In the data rows, zero lies at 4.5, halfway between 4 and 5.
Each row below has a hidden score, from 0 to 30, with 15 about the middle. What is it? The score is a weighted sum of the row's numbers plus the product of two more (or one squared), each taken from its middle value.
[4 3 4 4 6 3 5 5 4 4 5 6 4 5 5 4 5 4 4 4 4 5 4 5 5 4 4 4 4 3 6] ~ 17
[5 3 4 3 5 5 6 6 4 4 6 6 4 5 6 4 5 4 4 4 4 4 5 5 5 4 4 4 3 3 6] ~ 15
[5 3 3 3 6 5 6 6 3 4 6 7 4 5 6 4 5 4 6 4 4 5 5 4 5 4 4 3 3 3 6] ~ 15
[5 3 3 3 6 5 6 6 4 4 5 7 4 4 6 5 5 4 5 5 4 4 4 5 5 4 3 3 3 3 6] ~ 11
[5 4 3 3 6 6 6 6 3 3 6 6 3 5 6 5 5 4 5 5 4 5 4 6 4 4 3 3 3 3 6] ~ 16
[6 3 5 5 5 4 5 4 5 5 5 8 6 4 5 4 5 7 4 3 4 4 5 4 5 4 6 5 6 4 5] ~ 24
[4 2 7 7 3 2 4 3 7 6 4 7 5 5 3 3 6 5 4 4 5 4 6 2 5 3 7 6 7 5 3] ~ 12
[5 3 6 6 2 3 3 3 7 5 3 6 5 4 2 3 6 4 4 4 5 5 5 3 5 5 6 6 6 6 2] ~ 10
[5 4 7 8 2 3 1 2 6 7 2 3 5 6 2 3 7 5 4 5 4 5 6 4 5 4 6 7 7 8 1] ~ 15
[5 5 6 6 1 3 2 2 6 7 3 2 5 6 2 3 7 5 4 5 5 5 7 3 5 4 6 7 7 7 2] ~ 29
[5 5 6 8 2 3 1 2 6 7 3 2 4 5 2 3 7 6 3 5 5 6 6 4 4 4 6 8 6 8 1] ~ 15
[6 6 7 6 2 3 2 2 6 7 1 2 5 5 2 3 6 5 5 5 5 6 7 3 4 4 7 7 7 7 2] ~ 17
[5 5 5 6 3 3 2 2 6 7 2 2 5 4 2 3 7 4 4 5 6 5 7 4 4 4 6 7 7 7 2] ~ 21
[5 6 7 8 2 2 1 2 6 8 1 1 4 5 2 3 6 7 4 4 4 4 6 3 4 4 6 8 7 8 2] ~ 12
[5 6 6 7 2 2 2 2 6 7 1 2 5 5 2 3 6 7 4 5 4 5 7 4 4 4 6 7 7 8 3] ~ 12
[6 5 7 7 2 2 2 2 7 7 2 2 5 4 2 3 7 6 4 6 6 5 7 4 4 4 6 6 6 7 2] ~ 15
[6 5 6 6 2 4 2 3 6 7 1 2 5 5 3 3 6 4 4 4 6 6 6 3 4 4 7 6 6 7 2] ~ 16
[6 5 7 8 2 2 1 2 6 7 1 2 4 5 2 3 7 7 4 5 5 5 6 4 4 4 6 7 7 8 1] ~ 10
[6 5 6 8 2 3 2 3 5 7 1 2 5 5 2 3 7 6 4 5 5 5 6 4 3 5 7 7 6 7 2] ~ 9
[6 4 5 7 1 4 2 3 6 4 2 2 5 4 3 4 2 4 4 4 6 4 5 5 4 6 6 6 5 5 3] ~ 4
[6 4 6 7 2 4 1 3 6 5 2 1 5 5 4 3 2 4 4 4 6 5 5 4 4 5 5 6 6 5 3] ~ 14
[6 4 5 7 2 5 1 3 5 4 2 2 4 5 4 3 2 4 5 5 5 4 5 4 5 5 5 6 6 5 3] ~ 16
[6 4 5 6 2 5 1 3 6 4 3 2 5 5 4 4 1 4 4 4 5 4 4 4 5 5 6 6 5 5 3] ~ 9
[6 4 6 7 2 4 2 2 5 7 4 2 5 6 2 3 5 4 4 6 5 5 6 5 4 5 6 7 6 7 2] ~ 17
[4 5 7 7 4 1 2 2 6 8 3 2 5 5 2 3 7 7 4 5 4 6 7 4 4 4 7 7 6 8 2] ~ 20
[4 6 6 6 3 2 2 2 6 8 3 2 5 5 2 3 7 6 4 5 5 5 7 4 4 3 7 7 7 8 2] ~ 18
[5 5 7 7 3 2 2 2 6 9 1 2 5 5 2 3 6 7 4 5 6 5 6 4 3 4 7 8 7 7 2] ~ 13
[4 5 7 5 3 2 2 2 6 8 2 2 5 5 2 3 7 7 4 5 4 6 7 4 4 4 6 7 6 7 2] ~ 17
[4 5 6 6 3 3 2 2 6 8 3 2 4 4 2 3 7 6 4 5 5 6 6 4 4 4 6 7 6 7 2] ~ 21
[4 5 6 7 3 2 2 2 6 8 3 2 5 5 2 3 7 7 4 4 4 5 7 3 3 3 6 7 6 8 2] ~ 19
[4 6 7 6 3 2 2 2 6 8 3 2 5 5 2 3 6 6 4 5 4 5 7 4 4 3 6 7 7 8 2] ~ 16
[4 5 6 5 3 2 3 2 7 8 4 2 5 5 2 3 7 6 4 5 5 5 6 4 5 4 6 7 6 7 2] ~ 18
[4 5 7 5 3 3 3 2 6 8 4 2 6 3 2 3 7 5 3 5 5 5 6 4 4 4 6 8 7 8 2] ~ 28
[4 5 7 6 3 2 3 2 6 8 4 3 5 4 2 3 6 5 4 5 4 5 6 4 5 4 7 7 7 7 2] ~ 18
[4 3 4 5 5 2 5 3 7 6 4 5 4 4 2 3 5 4 4 5 4 5 5 4 5 3 6 5 7 6 4] ~ 21
[3 2 4 4 5 2 6 5 7 5 4 6 4 4 3 3 5 5 3 5 4 4 4 4 5 2 6 4 7 4 4] ~ 13
[3 2 3 4 5 4 5 5 6 5 5 6 4 5 3 3 5 6 4 4 3 5 4 4 4 2 6 4 5 4 6] ~ 20
[3 3 3 3 5 4 5 6 5 4 5 6 3 5 5 4 5 7 4 4 4 4 4 5 4 3 5 4 4 4 5] ~ 17
[3 2 3 3 5 6 6 7 4 4 6 7 4 5 5 3 5 6 4 5 3 4 4 5 4 3 4 3 3 4 6] ~ 7
[3 3 4 3 5 5 5 7 5 3 5 6 4 5 5 3 5 7 4 6 3 4 4 4 3 3 5 4 4 4 5] ~ 11
[3 3 3 3 5 5 5 7 5 3 6 6 4 5 5 3 5 7 5 5 3 5 3 5 4 3 5 4 4 4 5] ~ 19
[4 2 3 3 4 5 6 6 5 4 5 6 4 5 5 3 5 7 4 5 4 3 4 4 3 3 4 4 3 4 6] ~ 7
[5 3 3 3 5 6 6 7 4 4 6 7 4 4 6 3 5 7 4 4 4 4 4 6 4 3 4 4 3 4 6] ~ 12
[5 3 2 3 5 6 6 7 4 4 6 6 4 6 6 4 5 5 4 4 4 5 4 5 5 4 3 4 3 4 6] ~ 10
[5 3 1 3 6 6 6 7 3 3 6 6 3 6 6 5 5 4 5 4 4 4 3 5 4 4 3 3 3 3 6] ~ 16
[5 3 4 3 5 6 6 6 4 3 5 6 4 5 6 4 5 6 5 4 4 4 4 5 4 4 4 4 3 4 6] ~ 13
[4 3 3 3 6 4 5 5 4 5 5 7 3 5 5 4 5 4 5 4 4 5 4 4 5 4 5 4 4 3 6] ~ 24
[6 3 4 2 5 5 5 6 3 4 5 6 4 5 6 4 5 3 5 4 5 5 3 5 5 4 3 4 3 4 6] ~ 20
[5 3 3 3 6 6 5 6 3 4 5 6 3 5 6 5 5 4 5 5 4 4 4 5 4 4 3 4 2 4 6] ~ 13
[6 3 5 4 5 5 5 6 3 3 5 6 5 5 6 4 5 5 4 4 4 4 3 4 4 4 4 3 4 4 6] ~ 17
[5 4 4 3 6 5 5 6 4 4 6 6 4 5 6 4 5 5 5 5 4 4 4 5 5 4 4 3 3 4 6] ~ 14
[5 3 4 3 6 5 6 6 3 4 6 6 3 5 6 4 6 5 5 4 4 4 4 5 5 4 3 4 3 4 6] ~ 15
[5 3 3 4 6 6 6 6 3 4 6 6 4 5 6 5 5 4 5 6 4 5 4 6 4 4 3 4 3 4 6] ~ 13
[5 4 3 3 5 6 6 6 3 3 6 6 3 5 6 5 5 3 4 5 4 4 5 6 4 4 3 3 3 3 6] ~ 14
[4 3 4 3 5 5 5 6 3 4 6 7 4 5 6 4 5 6 5 5 4 4 4 5 4 4 4 3 4 4 7] ~ 15
[4 3 3 3 5 6 6 7 4 4 6 7 3 6 5 4 5 5 5 4 4 4 4 4 4 3 4 3 4 4 6] ~ 10
[5 3 2 3 5 6 5 7 4 4 5 6 3 4 6 4 5 6 4 5 4 4 4 4 5 4 3 4 3 3 6] ~ 11
[3 3 4 4 4 6 6 6 5 4 5 7 4 6 5 3 5 7 5 6 3 4 3 5 4 3 4 3 4 4 6] ~ 11
[3 3 3 3 5 7 6 7 4 4 5 7 3 5 5 3 5 6 4 6 4 4 3 4 4 3 4 4 4 4 6] ~ 11
[4 3 3 4 4 6 6 7 4 4 6 6 4 5 5 3 5 8 4 5 3 4 4 5 4 3 5 4 3 4 6] ~ 6
[4 3 2 3 5 6 6 7 3 3 5 6 3 5 6 4 5 6 5 4 4 5 4 5 5 2 3 4 3 4 6] ~ 10
[5 4 3 3 4 6 6 7 3 4 6 6 3 5 6 4 5 5 4 4 4 4 4 5 4 5 4 4 3 3 6] ~ 10
[5 3 4 4 5 6 6 6 4 4 5 6 4 5 6 4 5 6 4 4 3 4 5 5 4 3 5 4 3 4 6] ~ 8
[4 3 7 6 4 1 5 3 6 6 3 7 5 4 3 3 7 8 4 3 4 5 5 3 5 2 6 6 7 5 3] ~ 19
[4 3 7 6 3 2 4 3 7 6 3 7 5 4 2 3 7 6 5 4 5 5 5 4 6 3 7 6 7 6 3] ~ 13
[4 3 6 5 2 3 4 3 7 6 3 6 5 4 2 3 5 4 4 4 6 5 6 3 6 4 6 5 6 5 3] ~ 8
[4 4 7 8 1 4 2 3 7 7 3 4 5 4 2 3 6 5 4 4 5 6 6 3 4 4 6 7 6 7 1] ~ 6
[4 4 7 6 1 3 2 3 7 6 4 3 5 5 2 3 5 4 5 6 6 6 6 4 4 5 6 7 7 7 2] ~ 14
[5 6 6 7 3 3 2 2 7 8 4 3 5 4 2 3 7 5 4 6 5 5 7 4 4 4 6 7 6 7 3] ~ 21
[4 4 7 5 4 2 3 2 7 6 2 3 5 4 2 3 7 5 4 4 6 5 6 4 4 3 7 8 7 7 2] ~ 25
[4 4 5 5 4 3 4 2 7 6 3 5 5 4 2 3 6 4 4 5 5 5 6 4 5 4 6 6 6 7 3] ~ 16
[4 4 7 5 3 2 3 3 7 6 4 4 4 4 2 3 6 5 4 4 4 5 6 4 4 3 6 7 6 7 2] ~ 18
[4 3 6 6 3 2 3 3 7 6 3 5 5 4 2 3 6 5 4 5 4 5 6 5 5 4 7 7 7 7 3] ~ 12
[5 3 6 5 3 3 4 3 7 6 4 5 6 4 2 3 6 5 4 4 5 5 5 4 5 4 6 6 6 6 2] ~ 16
[4 3 7 5 3 2 3 3 7 6 4 4 5 4 3 3 7 4 4 4 5 5 6 3 5 4 7 7 7 7 3] ~ 21
[5 3 7 6 2 3 3 3 7 6 3 5 5 4 2 3 6 4 4 5 5 6 6 4 5 4 6 7 6 7 3] ~ 16
[4 3 7 4 2 3 3 3 7 6 3 5 6 4 2 3 6 4 4 4 5 5 6 4 6 4 6 6 7 6 3] ~ 26
[4 4 6 6 4 2 4 3 6 6 3 5 5 4 2 3 6 4 4 5 5 5 7 3 5 3 6 7 6 7 2] ~ 11
[4 4 7 5 3 2 4 3 6 6 4 5 5 3 2 3 6 5 5 4 5 6 6 3 5 4 7 7 6 7 3] ~ 19
[3 4 6 5 3 2 3 2 7 7 3 5 5 4 3 3 6 6 5 4 5 5 6 4 5 3 7 7 7 8 3] ~ 19
[4 4 6 6 3 2 4 3 7 6 3 5 6 4 2 3 6 5 4 4 5 5 6 3 5 3 6 7 7 7 2] ~ 14
[3 4 6 5 4 2 4 3 7 6 4 5 6 4 2 3 6 5 4 4 5 5 6 4 4 4 6 7 7 6 2] ~ 17
[3 4 6 5 4 2 4 3 6 7 4 5 5 3 3 3 7 5 4 5 5 4 6 3 4 4 6 7 7 8 3] ~ 22
[2 4 5 6 5 2 5 3 7 6 4 5 5 4 2 3 6 6 3 4 4 6 6 4 5 4 6 6 7 7 3] ~ 12
[4 5 7 6 4 2 4 3 6 7 3 5 5 3 2 3 6 6 4 3 4 5 6 4 4 3 7 7 7 7 2] ~ 18
[4 4 6 6 4 2 4 3 7 7 4 4 5 5 2 3 6 6 4 5 4 5 6 3 4 3 7 6 6 7 2] ~ 12
[4 4 6 5 3 3 4 3 7 6 4 4 5 5 2 3 6 6 4 3 5 5 7 3 5 4 7 6 6 6 3] ~ 12
[4 4 5 5 4 2 5 3 7 6 4 6 6 3 2 3 6 5 4 4 5 5 5 4 4 4 6 6 6 6 3] ~ 16
[5 2 5 5 3 3 4 3 6 6 4 6 5 4 3 3 5 4 4 3 6 6 5 3 5 3 5 5 6 5 3] ~ 14
[4 3 5 5 3 4 4 3 6 6 4 7 5 4 5 3 4 3 4 4 5 5 5 3 5 4 5 4 5 4 4] ~ 10
[3 7 4 3 5 5 5 4 3 5 4 5 5 4 6 6 2 2 4 3 6 4 4 4 5 5 5 3 4 3 6] ~ 17
[5 7 5 6 6 5 4 4 4 4 4 4 6 4 6 6 3 3 5 3 5 5 4 5 5 7 4 3 5 3 6] ~ 17
[4 8 4 4 7 5 5 4 3 4 5 3 4 4 6 7 1 3 5 5 5 4 4 6 5 6 2 2 5 3 6] ~ 15
[5 5 5 2 7 5 6 5 3 4 5 5 5 4 6 5 3 2 4 4 5 5 5 5 4 5 3 3 3 3 6] ~ 18
[6 6 4 3 7 5 6 5 3 3 6 4 4 6 6 7 4 2 5 5 5 4 4 5 5 6 2 3 3 3 6] ~ 20
[6 6 4 5 6 6 6 5 2 3 6 4 4 5 6 7 4 2 5 5 5 4 4 4 4 6 2 3 3 3 6] ~ 14
[5 5 4 3 7 6 6 5 3 3 6 4 4 5 6 7 4 2 5 5 4 4 3 4 5 6 2 3 3 3 6] ~ 18
[6 6 4 3 7 5 7 6 2 2 7 4 4 4 6 7 4 2 5 5 4 4 3 6 5 6 2 2 3 3 6] ~ 18
[5 5 3 2 7 6 6 6 2 2 6 4 4 5 6 7 4 2 5 5 3 4 4 5 3 6 2 3 3 3 5] ~ 20
[5 4 4 3 6 6 6 6 3 3 5 5 4 5 6 6 4 4 5 5 4 4 4 5 5 5 4 3 4 3 5] ~ 9
[7 2 3 3 6 6 5 7 3 4 6 6 4 5 6 5 4 4 5 4 3 4 4 5 4 5 3 3 3 3 6] ~ 23
[5 4 2 3 6 6 6 6 3 3 6 6 3 5 6 6 5 4 5 4 4 4 3 5 4 5 3 3 3 3 7] ~ 18
[5 4 3 2 7 6 6 6 2 3 6 5 4 5 6 7 4 2 5 4 4 4 3 5 5 5 1 3 3 3 6] ~ 16
[5 5 3 2 6 6 6 6 3 3 6 5 4 4 6 7 4 2 5 4 5 4 3 6 4 6 2 3 2 3 6] ~ 22
[6 5 4 3 6 5 6 6 2 3 6 5 4 5 6 7 5 3 5 4 4 4 3 6 4 5 3 3 3 3 5] ~ 18
[6 5 4 4 6 6 6 6 3 3 6 4 4 5 6 7 5 3 6 5 4 3 3 6 4 5 3 3 3 3 6] ~ 14
[6 6 4 3 6 7 6 6 2 3 6 4 4 5 7 7 4 2 5 5 4 5 3 6 5 5 2 3 3 3 6] ~ 21
[5 6 4 2 6 6 6 6 2 3 5 5 3 5 6 7 4 2 5 5 4 4 4 6 5 6 2 2 3 3 5] ~ 8
[5 5 3 2 7 6 7 6 2 2 6 5 3 5 6 7 4 2 6 4 3 4 3 5 5 5 2 3 2 3 6] ~ 15
[5 5 2 2 7 6 6 6 2 2 6 5 3 5 6 7 4 3 5 6 4 3 4 6 4 5 1 3 2 3 6] ~ 12
[5 6 4 1 7 6 7 6 1 2 6 4 3 4 6 7 4 1 5 3 4 3 3 6 4 7 1 3 1 3 6] ~ 20
[6 6 3 2 7 6 7 6 1 3 7 4 4 5 6 8 3 1 5 4 3 4 3 6 4 7 1 2 2 3 6] ~ 28
[5 7 3 4 7 6 7 6 2 2 6 3 4 5 6 8 4 2 5 5 4 4 2 6 5 6 2 2 2 2 6] ~ 11
[5 6 3 4 7 7 7 5 1 2 5 4 4 5 6 8 3 3 5 5 4 3 3 6 4 6 1 2 1 3 6] ~ 4
[6 7 3 3 6 6 7 6 1 2 5 4 4 5 6 8 4 2 5 5 4 4 2 7 5 6 1 2 2 3 6] ~ 10
[5 6 3 3 6 7 7 6 1 2 6 4 3 4 6 8 3 2 6 4 3 3 4 6 5 6 2 2 2 3 6] ~ 11
[5 6 3 3 7 7 7 6 2 2 6 4 4 5 6 8 4 2 6 4 3 4 2 6 5 6 1 2 2 2 6] ~ 13
[5 7 2 2 6 6 7 6 1 2 6 3 3 5 7 8 3 2 5 4 4 3 3 6 5 7 1 2 0 2 6] ~ 10
[5 7 3 2 6 7 7 6 1 3 6 3 4 5 6 8 2 3 6 4 5 4 3 7 4 6 0 1 1 2 6] ~ 10
[5 7 2 3 6 6 7 6 1 2 5 3 4 5 6 8 3 2 5 4 4 3 2 7 4 6 1 2 1 3 6] ~ 13
[5 7 3 2 6 6 7 6 1 2 4 3 4 5 6 8 3 2 6 5 4 4 2 6 4 6 1 3 1 2 6] ~ 11
[5 9 4 6 7 5 6 4 3 2 5 3 6 4 6 8 4 2 5 4 5 3 3 4 4 7 4 2 5 2 5] ~ 17
[6 9 4 6 7 5 5 4 3 3 5 3 7 3 6 8 3 2 4 4 4 4 5 5 5 7 4 3 4 3 5] ~ 17
[4 9 4 5 7 4 5 4 3 3 5 3 5 4 6 7 3 3 4 4 5 4 4 5 5 7 5 3 4 3 5] ~ 14
[5 8 4 5 6 6 4 4 4 3 5 2 5 3 6 7 2 3 5 4 5 4 4 5 4 7 4 3 5 3 6] ~ 24
[5 9 5 4 7 5 5 4 3 4 5 3 5 4 6 8 2 2 5 4 5 4 5 5 5 7 4 2 5 2 6] ~ 16
[4 9 4 5 7 5 4 4 3 4 6 3 5 4 6 8 1 3 5 4 5 4 5 5 4 6 4 3 4 2 5] ~ 18
[5 9 5 5 6 5 5 4 3 4 5 2 6 3 6 8 2 3 5 4 5 4 5 5 4 7 4 3 4 3 6] ~ 19
[5 9 5 4 6 5 4 4 3 3 4 2 6 4 6 7 2 3 5 4 5 5 4 4 5 7 4 3 5 3 5] ~ 21
[4 8 4 4 6 5 4 4 3 3 4 3 6 3 6 7 2 2 5 3 5 4 5 4 5 7 4 3 5 3 5] ~ 19
[6 8 5 6 5 5 3 4 4 3 4 2 5 3 6 6 2 3 5 4 5 5 4 4 5 6 5 4 4 3 5] ~ 20
[5 8 5 6 5 5 3 4 4 3 4 2 5 4 5 6 1 3 4 4 5 5 4 4 5 7 4 4 4 4 5] ~ 12
[5 7 4 6 5 6 3 4 4 4 4 2 5 3 6 5 1 3 5 4 5 5 4 5 5 6 4 4 4 4 5] ~ 20
[6 6 4 7 3 4 2 4 5 3 3 2 6 4 5 4 2 4 4 4 5 4 5 4 5 6 5 5 5 5 4] ~ 12
[5 6 5 6 4 4 2 3 5 4 4 2 5 4 5 4 1 4 4 4 5 5 5 5 5 6 5 5 5 4 4] ~ 17
[5 7 5 5 4 5 2 3 5 5 4 3 5 3 6 4 1 4 6 4 6 4 4 4 5 6 5 4 5 4 4] ~ 28
[5 2 5 7 1 4 2 3 6 5 4 4 5 5 3 3 2 4 5 6 5 5 5 4 6 5 6 7 6 6 2] ~ 5
[5 4 5 7 3 4 2 3 6 5 4 3 5 5 4 3 1 4 5 4 5 4 6 4 5 5 5 6 6 4 2] ~ 8
[5 4 5 6 2 4 2 3 5 5 4 3 5 3 4 4 1 4 4 4 5 5 5 4 6 5 5 5 5 4 4] ~ 12
[5 3 6 8 1 3 3 2 7 5 3 6 5 4 2 3 6 5 4 4 5 5 5 4 6 4 6 6 6 6 2] ~ 23
[5 3 6 7 1 5 2 3 7 5 3 3 5 6 3 4 4 4 4 4 6 5 6 3 5 5 7 6 6 6 2] ~ 5
[6 3 6 6 1 5 2 3 6 4 3 3 4 4 3 3 3 4 4 5 6 4 5 4 5 5 6 6 6 6 2] ~ 13
[5 4 6 7 2 3 2 2 7 7 4 4 5 5 2 3 5 4 4 6 5 5 6 4 5 4 5 7 6 8 1] ~ 10
[5 4 7 6 2 3 3 3 6 7 4 4 6 4 2 3 6 5 4 5 6 4 6 4 5 4 6 7 6 7 3] ~ 18
[4 5 6 6 2 3 2 3 6 7 4 3 4 5 2 3 7 5 4 4 5 6 7 4 5 4 6 7 6 8 2] ~ 13
[5 4 6 6 2 3 2 2 6 8 4 2 5 4 2 3 6 4 4 4 5 5 6 4 5 4 6 7 6 7 2] ~ 20
[5 5 6 5 2 3 3 2 7 6 4 3 5 3 2 3 6 4 4 5 5 6 6 4 5 4 6 7 6 8 2] ~ 22
[4 5 7 6 3 3 4 3 7 7 3 3 5 4 2 3 7 5 4 5 5 5 6 4 5 3 7 7 7 7 2] ~ 17
[4 4 5 5 3 2 4 2 6 7 5 4 6 4 2 3 6 5 4 4 5 6 6 3 4 4 7 7 6 7 3] ~ 24
[3 2 4 5 4 2 5 4 7 5 5 6 4 5 2 3 6 4 4 5 4 5 4 4 5 3 6 5 7 5 4] ~ 15
[2 2 3 4 5 4 5 5 6 5 4 7 4 4 3 3 6 5 5 4 5 4 4 4 5 4 5 5 6 4 4] ~ 11
[4 3 3 3 4 4 6 6 5 5 5 7 4 5 4 3 5 6 5 5 4 4 4 5 4 2 5 4 4 4 5] ~ 12
[4 3 3 4 5 6 6 6 4 4 5 7 4 5 5 3 5 6 4 5 3 4 4 5 5 3 4 4 4 4 6] ~ 22
[3 3 2 4 5 6 6 7 4 5 5 6 4 5 5 3 5 6 4 5 4 4 4 5 4 3 4 4 3 4 6] ~ 5
[5 3 3 3 5 5 6 6 4 4 5 6 4 5 6 4 4 5 5 4 4 4 4 5 4 3 4 4 3 3 6] ~ 12
[4 4 2 3 6 5 6 6 3 4 6 6 4 5 6 5 5 4 4 4 4 5 4 5 5 4 3 3 3 3 6] ~ 13
[6 3 5 4 5 5 6 6 3 3 5 6 4 5 6 5 5 5 4 4 4 4 4 5 3 4 4 4 3 4 6] ~ 10
[6 4 4 3 6 6 6 6 3 4 6 5 4 5 6 5 5 4 5 4 3 5 3 5 4 5 3 3 3 3 6] ~ 21
[5 4 4 3 6 5 6 6 3 3 6 5 4 5 6 6 5 4 5 4 4 4 4 5 4 5 2 4 3 4 5] ~ 12
[5 4 4 3 7 6 6 6 3 3 5 6 4 5 6 6 5 3 5 4 4 4 4 6 4 5 3 3 2 3 6] ~ 10
[6 4 3 2 6 5 6 6 2 3 5 5 5 4 6 6 5 2 5 5 4 4 3 5 5 5 2 3 3 3 6] ~ 20
[5 2 5 3 5 6 6 6 3 3 6 6 4 5 6 5 5 4 4 4 4 4 4 5 4 4 4 3 4 3 6] ~ 17
[4 3 4 3 5 6 6 7 4 3 6 6 5 5 6 4 5 5 5 5 4 4 4 5 4 3 4 3 3 4 6] ~ 12
[5 3 2 4 5 6 5 7 3 3 6 6 3 5 6 4 5 5 4 5 4 4 4 5 4 3 3 4 3 4 6] ~ 11
[5 3 4 3 5 6 6 6 3 4 6 6 3 5 6 5 4 5 5 4 4 5 5 5 4 4 3 4 3 3 6] ~ 10
[5 4 4 3 5 6 6 7 3 3 6 5 5 5 6 6 5 3 5 4 4 4 3 5 5 5 2 3 3 3 6] ~ 14
[5 6 3 2 6 6 7 6 2 3 7 4 4 5 6 7 4 2 5 4 4 4 3 6 4 6 1 3 1 3 6] ~ 15
[5 6 4 3 7 6 7 6 2 2 5 3 4 4 6 8 4 2 6 4 4 5 3 5 5 6 1 2 1 3 6] ~ 15
[5 6 3 3 6 7 7 6 2 2 6 3 4 6 6 8 4 2 4 4 5 4 2 6 4 7 1 2 2 2 6] ~ 13
[6 6 4 4 6 6 7 5 2 2 6 3 4 5 6 8 4 2 5 4 4 4 2 7 4 6 2 2 1 3 7] ~ 13
[6 7 3 4 7 6 7 6 2 2 6 4 5 5 6 8 3 2 6 3 4 4 3 5 5 7 1 2 2 3 6] ~ 8
[6 6 3 3 7 7 7 6 1 2 6 3 4 5 7 8 3 2 5 5 4 4 3 6 4 6 1 2 1 3 6] ~ 10
[6 7 3 3 5 7 7 6 1 1 5 4 4 5 6 8 3 2 5 5 4 4 3 6 5 6 1 2 2 2 6] ~ 19
[4 7 3 4 7 7 7 6 1 2 6 3 4 4 6 8 4 2 5 5 4 4 3 6 4 6 2 2 2 2 6] ~ 12
[5 5 4 3 6 6 6 6 2 3 5 5 4 5 6 7 5 2 5 5 4 3 3 5 4 6 2 3 3 3 6] ~ 11
[5 5 3 3 6 6 6 6 2 3 6 5 4 5 6 6 4 2 5 5 4 4 3 5 4 5 2 3 3 3 6] ~ 16
[5 3 4 3 5 6 6 7 4 3 5 6 4 5 6 5 5 4 5 5 4 5 3 5 4 4 4 3 3 4 6] ~ 15
[5 3 6 5 5 4 5 5 6 4 4 8 6 4 5 3 5 8 4 3 4 5 4 4 3 3 6 6 6 4 5] ~ 28
[3 3 7 6 4 1 4 3 7 5 4 7 6 4 3 3 5 7 4 4 4 5 5 2 5 3 6 6 7 5 3] ~ 20
[4 3 8 5 4 1 4 3 7 6 4 6 5 4 2 3 6 4 4 3 5 5 6 3 5 4 7 6 6 6 3] ~ 13
[4 2 6 6 3 2 4 3 7 6 3 6 6 4 3 3 6 5 4 4 5 5 6 3 5 3 6 6 6 5 3] ~ 14
[4 4 7 7 2 2 3 2 7 7 4 4 5 4 2 3 6 5 4 4 6 6 6 3 4 3 7 7 6 8 2] ~ 15
[4 5 7 5 3 3 3 2 7 7 4 4 5 4 2 3 7 4 4 5 4 5 7 4 4 5 7 7 6 7 2] ~ 17
[4 3 6 5 2 3 3 3 7 7 4 3 6 5 2 3 6 4 5 5 5 5 6 4 5 3 7 7 6 7 3] ~ 15
[4 5 6 8 2 2 1 2 6 8 3 2 5 5 2 3 6 6 4 4 5 6 7 4 4 3 6 8 6 8 1] ~ 13
[2 4 7 5 4 2 5 3 7 7 4 6 5 4 2 3 7 8 4 5 4 4 4 4 4 3 6 6 7 6 3] ~ 13
[2 4 5 5 5 3 5 4 6 6 4 4 6 5 2 3 6 9 4 6 2 5 5 4 3 2 7 5 7 6 3] ~ 14
[2 4 5 5 5 3 5 4 6 6 4 5 4 5 2 3 6 9 4 5 3 4 4 4 4 3 6 5 7 6 3] ~ 8
[2 4 4 4 4 3 5 4 6 6 4 5 5 4 3 3 6 7 4 5 3 5 5 4 4 3 6 5 7 5 4] ~ 19
[2 4 3 4 5 4 6 5 6 5 4 5 4 5 3 3 6 8 4 6 3 5 4 4 3 3 6 4 7 5 5] ~ 17
[2 3 4 4 5 4 6 6 5 4 5 6 4 5 4 3 6 8 5 5 3 4 3 5 4 2 5 4 6 4 5] ~ 14
[1 4 4 4 4 5 5 6 6 4 4 6 5 5 4 3 5 8 4 6 3 4 3 4 4 3 6 4 6 4 4] ~ 9
[2 3 3 4 5 6 5 6 5 4 5 6 4 5 4 3 6 7 4 6 3 5 3 4 3 3 5 4 5 4 5] ~ 16
